[ 2.69  1.30  2.96  1.60  0.55 -0.08  2.72  8.39  1.08  1.49 -0.38  0.91
 -6.26  0.34  0.83  2.17  0.06] -> E
[-2.18  0.45 -1.32  0.63  0.72  0.71 -1.43  2.41 -2.07 -1.84  0.72  0.34
  1.04 -1.89 -1.91  2.11  1.27] -> Q
[-0.18  1.30  2.96  0.55  0.55 -0.08  2.72  8.39  1.08  1.49 -0.38  0.91
 -6.26  0.34  0.83  2.17  0.06] -> A
[ 2.36  0.03  1.56  0.12  0.15 -0.13  2.07 -0.95  1.83  1.88 -0.17  1.88
 -2.45  1.68  1.81 -2.07 -1.33] -> U
dup A:   [0.55]
dup U:   [1.88]

[0.31 3.81 4.03 3.48] -> G
[ 1.36 -3.81 -3.26 -3.40] -> N
[-0.80 -1.50 -1.28 -1.56] -> D
[-1.46 -2.96 -3.23  3.66] -> S
[-7.90 -1.50 -1.28 -1.56] -> R
[-6.74 -0.85 -1.00  3.88] -> X
[-7.90 -7.90 -7.90 -1.56] -> K
[-0.80 -2.97 -3.43 -4.82] -> P
[-0.80 -1.50 -1.28 -3.02] -> M
[-2.34 -4.08 -2.34 -2.34] -> Y
dup K:   [-7.90]
dup Y:   [-2.34]
which: [-1.46 -2.96 -3.23  3.66]  S

[ 2.73 -3.51  4.79  3.28  2.70  2.30] -> Tirad
[0.63 0.01 3.07 0.61 3.07 0.01] -> Subok
[-3.45  3.40 -4.50 -3.04 -4.57 -2.23] -> vif
[-2.29 -0.11  0.52 -1.20 -2.11 -1.81] -> nobo
[-2.29 -0.11  0.52 -1.20 -1.41 -1.81] -> ripi
[-2.29 -0.11  0.52 -1.20 -2.11  0.64] -> remas
[-0.29  1.24 -3.50 -1.02 -0.33 -0.32] -> Vivin
[-7.14 -0.59 -6.83 -7.77 -7.14 -7.14] -> dov
[-2.33  0.09 -0.32 -1.14 -2.97 -1.59] -> Gova
[ 0.63 -1.95  3.07  0.61  0.63  0.01] -> vivab
[-0.06 -0.15 -2.35 -0.35  0.23 -0.15] -> bibo
dup vivab:   [0.63]
dup bibo:   [-0.15]
dup dov:   [-7.14]

[ 1.35  0.82 -1.26 -0.50  0.54  0.82  1.21  0.82  1.76 -1.20  0.31 -0.06
 -0.51 -2.85 -2.01  0.07 -0.33  1.20  0.60 -2.91  0.11  0.61 -0.32  0.82
  0.70 -1.05 -5.64  0.40]  F
[ 1.18 -0.03 -0.35 -0.01 -0.73 -0.72  0.41  0.39 -0.22  1.56 -0.09  0.89
 -0.72  0.69 -0.98  0.65  0.52  0.27 -0.94  0.24 -0.67  1.00  1.25 -0.13
 -0.40  2.21 -2.47 -1.46]  V
[ 1.40  2.04 -1.14 -0.19 -0.66  0.60  0.13 -0.55 -0.43 -0.61  1.22  0.48
  0.05 -1.37  1.22 -0.77 -0.81 -0.66 -0.55  2.17  0.51 -1.90  1.22  1.32
 -0.81 -1.59 -2.00 -0.66]  T
[ 1.17  4.04  0.36  0.71  0.19  0.27  0.40 -0.02 -0.31 -0.92  0.36 -0.84
 -0.28 -1.40  1.06  0.48 -0.82 -0.06 -0.20  2.40  1.45 -0.55  0.36  0.36
  0.47  2.42  1.68  1.23]  C
[-1.05  4.70  1.58  1.32  0.25  1.13  0.48 -0.20 -0.79  0.48  1.61  1.30
 -0.87  0.69  0.53  0.44  0.25 -0.51  0.14  0.13 -0.47 -0.63 -2.63  0.23
 -0.15 -0.25  4.99  0.05]  W
[-0.24  5.34  1.75  0.46  0.29  0.21  0.51 -1.59  2.72  0.33 -1.87 -0.35
  0.13 -0.30 -0.31 -0.54 -1.22  0.12  1.43 -4.59  1.23  1.05  0.71 -0.90
  0.01  3.54 -5.94  0.38]  J
[ 0.17 -1.66  1.26 -1.66  1.75  1.82  1.61 -1.66  1.80 -0.61 -1.66  0.18
  2.24  0.42 -0.74 -0.72 -0.57  0.41 -0.35 -7.03  0.26  0.37 -1.11 -0.06
  0.24 -0.86  1.59 -0.25]  B
[-0.56 -1.54  0.33 -0.96  2.67  2.36 -0.76  0.51  0.10 -0.92 -0.61 -0.68
  1.35 -0.86  0.57  0.55 -0.49  0.54 -0.60 -3.13 -0.11  0.61 -1.01  1.20
 -0.01 -0.71 -4.63 -0.03]  H
dup V:   [-0.72]
dup F:   [0.82]
dup C:   [0.36]
dup B:   [-1.66]
which: [ 1.35  0.82 -1.26 -0.50  0.54  0.82  1.21  0.82  1.76 -1.20  0.31 -0.06
 -0.51 -2.85 -2.01  0.07 -0.33  1.20  0.60 -2.91  0.11  0.61 -0.32  0.82
  0.70 -1.05 -5.64  0.40]  F
which: [ 1.40  2.04 -1.14 -0.19 -0.66  0.60  0.13 -0.55 -0.43 -0.61  1.22  0.48
  0.05 -1.37  1.22 -0.77 -0.81 -0.66 -0.55  2.17  0.51 -1.90  1.22  1.32
 -0.81 -1.59 -2.00 -0.66]  T

[-5.56  0.23 -0.16  0.49  0.10  0.49  0.49  0.34  0.71] = zalep
[-5.56  0.23 -0.16  0.43 -6.58  4.53 -6.58 -6.77  0.11] = Povid
[-0.06 -0.06 -4.46 -0.06  3.46 -0.19  0.24 -0.06 -0.06] = sazi
dup sazi:   [-0.06]
dup Povid:   [-6.58]
dup zalep:   [0.49]
which: [-5.56  0.23 -0.16  0.43 -6.58  4.53 -6.58 -6.77  0.11]  Povid
which: [-5.56  0.23 -0.16  0.49  0.10  0.49  0.49  0.34  0.71]  zalep

[ 1.64 -1.99 -3.27 -0.41  1.80  2.31  1.43 -3.17  3.83  1.63 -2.33 -3.79
 -2.49  1.51 -2.22  1.33  1.09]  kilek
[-1.44  2.55  3.19 -3.35 -2.01 -1.77  0.05  2.93 -1.35 -2.00  2.55  3.89
  3.30 -1.14  2.91 -0.94  0.56]  Diz
[ 2.34  1.06  2.00  2.88  2.35  2.36  0.76  2.06 -6.47  4.20  0.86  0.69
  0.69  3.67  1.15  2.56 -3.42]  zak
[-2.05  1.87  2.64 -2.02 -2.66 -2.59 -1.36  2.91  0.04 -3.60  2.24  3.77
  2.01 -2.65  2.38 -2.12  1.36]  Mefa
[-2.85 -1.29 -1.10 -0.16 -2.27 -3.64 -1.92 -0.79  5.27 -3.46 -0.44 -0.99
 -2.27 -3.71 -0.99 -2.89  2.86]  gor
[-0.41 -2.31 -3.20  0.49 -2.65  0.07 -0.43 -2.94  5.36 -1.07 -2.42 -2.65
 -3.12 -1.05 -2.65 -0.58  1.11]  Zukof
[-2.77  2.63  2.77 -2.46 -3.24  2.63 -1.49  2.63  2.12 -4.39  1.79  2.62
  1.47 -3.68  2.33 -2.91  2.19]  bovoz
[-1.56 -0.28  1.00  7.45  1.34 -3.05 -3.22  1.01 -3.31  0.18 -1.09 -1.56
 -1.02 -2.33  0.37 -1.56 -5.12]  Nub
[-3.37 -2.14 -0.72  7.40  1.64 -3.37 -3.37 -0.55 -0.85 -1.29 -2.75  0.64
 -4.11 -3.90 -2.06 -3.20 -3.40]  Rolu
[ 0.40  2.02  1.42 -8.07 -2.80  3.55  2.11  1.23  4.33 -2.87  3.55  1.52
  3.87  0.07  3.55 -0.24  5.91]  pavu
[ 3.20  3.19 -0.29  3.19  0.14  4.27  3.19 -0.64  1.27  2.56  1.09 -2.75
  0.73  3.92  0.35  3.19  3.19]  fuz
dup bovoz:   [2.63]
dup Rolu:   [-3.37]
dup Zukof:   [-2.65]
dup Nub:   [-1.56]
which: [ 1.64 -1.99 -3.27 -0.41  1.80  2.31  1.43 -3.17  3.83  1.63 -2.33 -3.79
 -2.49  1.51 -2.22  1.33  1.09]  kilek
dup fuz:   [3.19]
dup pavu:   [3.55]

[-2.88  0.67 -2.88  1.63 -3.47  1.15  1.66 -2.88 -0.22 -3.27 -3.08 -0.92
  2.59 -2.88  5.07 -3.50 -0.91  0.39 -1.19  1.18] -> Nage
[-3.76 -2.28 -2.84 -1.96  1.03  0.27  4.03  5.81 -0.63  6.90 -0.49  4.55
  0.66  1.32  2.23 -2.05 -0.62 -1.71 -0.62  1.23] -> dotun
[-2.30  2.84 -4.12 -0.09  4.97 -0.11  1.79  0.17  1.85  1.02  1.46 -6.16
  2.32 -1.59 -1.45  1.86 -1.27  1.11  3.24  0.10] -> nezi
[-5.39  1.98 -3.82 -1.09  7.09 -1.23 -0.06  1.10  6.34 -1.29 -1.37 -4.27
  1.02 -0.72 -2.27  0.56 -4.97 -0.77  2.67 -1.77] -> rif
[-3.76 -2.28 -2.84 -1.96  1.03  0.27  4.03  5.81 -1.83  6.90 -0.49  4.55
 -1.24  1.32  2.23 -2.05 -0.36 -1.71 -0.62  1.23] -> Reve
[-0.54  1.74 -0.54  1.45  1.40 -1.12  3.62  0.17 -0.63  1.63  3.40 -2.25
  0.66 -1.51 -0.54 -0.54  1.34  1.52  3.35  1.03] -> Nisam
dup Nage:   [-2.88]
dup Nisam:   [-0.54]
dup dotun:   [-0.62]

[-3.86 -1.74 -1.74  0.33 -1.17  0.52 -2.77  1.33] -> guz
[ 0.37 -2.17  3.60  2.23  2.01  0.71 -2.17 -1.73] -> mugu
[ 3.90 -2.17 -1.33  0.33  2.01  0.71  2.52 -2.94] -> busob
[-2.66 -2.17  3.35 -2.66  2.01  0.71  3.18 -1.36] -> dun
[ 0.37 -2.79  7.40  0.33  2.20  0.71  2.36 -1.36] -> val
dup mugu:   [-2.17]
dup dun:   [-2.66]
dup guz:   [-1.74]

[-0.71 -1.59 -2.58 -0.22 -0.66  1.20  0.57 -1.18 -3.36  2.37  1.05  0.20
  1.88 -2.09 -1.85 -3.28 -1.57] : firo
[-0.52  2.18  1.84 -3.62 -0.52 -0.52 -0.56 -3.02  0.53 -3.74  1.01 -2.46
  2.44 -3.47 -1.81  3.86 -0.09] : lemom
[ 0.60 -0.22 -1.52 -0.05  4.27  2.89  1.77 -1.14 -0.06 -0.05 -0.62  0.76
  4.27 -2.32 -1.63 -1.90 -0.77] : sul
[-1.86 -3.00 -3.00 -3.00 -0.69 -2.91 -2.71  2.85 -0.93  1.88 -2.55  1.82
 -2.71  1.74 -3.00 -3.96 -1.22] : Nonut
[ 0.60 -0.22 -1.52 -0.05  0.24  2.89 -2.89 -1.14 -2.89 -2.89  2.81  0.76
  4.27 -2.32 -1.63 -1.90 -0.77] : Novid
dup lemom:   [-0.52]
which: [ 0.60 -0.22 -1.52 -0.05  0.24  2.89 -2.89 -1.14 -2.89 -2.89  2.81  0.76
  4.27 -2.32 -1.63 -1.90 -0.77]  Novid
dup Novid:   [-2.89]
which: [-0.71 -1.59 -2.58 -0.22 -0.66  1.20  0.57 -1.18 -3.36  2.37  1.05  0.20
  1.88 -2.09 -1.85 -3.28 -1.57]  firo
which: [-1.86 -3.00 -3.00 -3.00 -0.69 -2.91 -2.71  2.85 -0.93  1.88 -2.55  1.82
 -2.71  1.74 -3.00 -3.96 -1.22]  Nonut
which: [-0.52  2.18  1.84 -3.62 -0.52 -0.52 -0.56 -3.02  0.53 -3.74  1.01 -2.46
  2.44 -3.47 -1.81  3.86 -0.09]  lemom

[-0.35 -0.38 -1.72  2.72] = kesog
[-3.08 -1.07 -0.76 -2.91] = suvog
[-3.62 -3.36 -2.92  0.70] = zirib
[-4.06 -3.99 -6.91  2.03] = nade
[-4.32 -4.20 -3.74  1.61] = Nemu
[-3.90 -3.88 -3.39  1.55] = Pofet
[ 1.83 -0.12 -0.81  2.06] = nitok
[1.49 1.36 1.36 1.36] = fen
[1.66 1.66 1.44 1.66] = Rukar
[ 2.60  2.79  2.59 -2.85] = ravos
[ 0.59  2.01  2.86 -1.10] = luri
[1.77 0.00 1.77 2.30] = Doti
dup fen:   [1.36]
dup Doti:   [1.77]
dup Rukar:   [1.66]
which: [ 0.59  2.01  2.86 -1.10]  luri

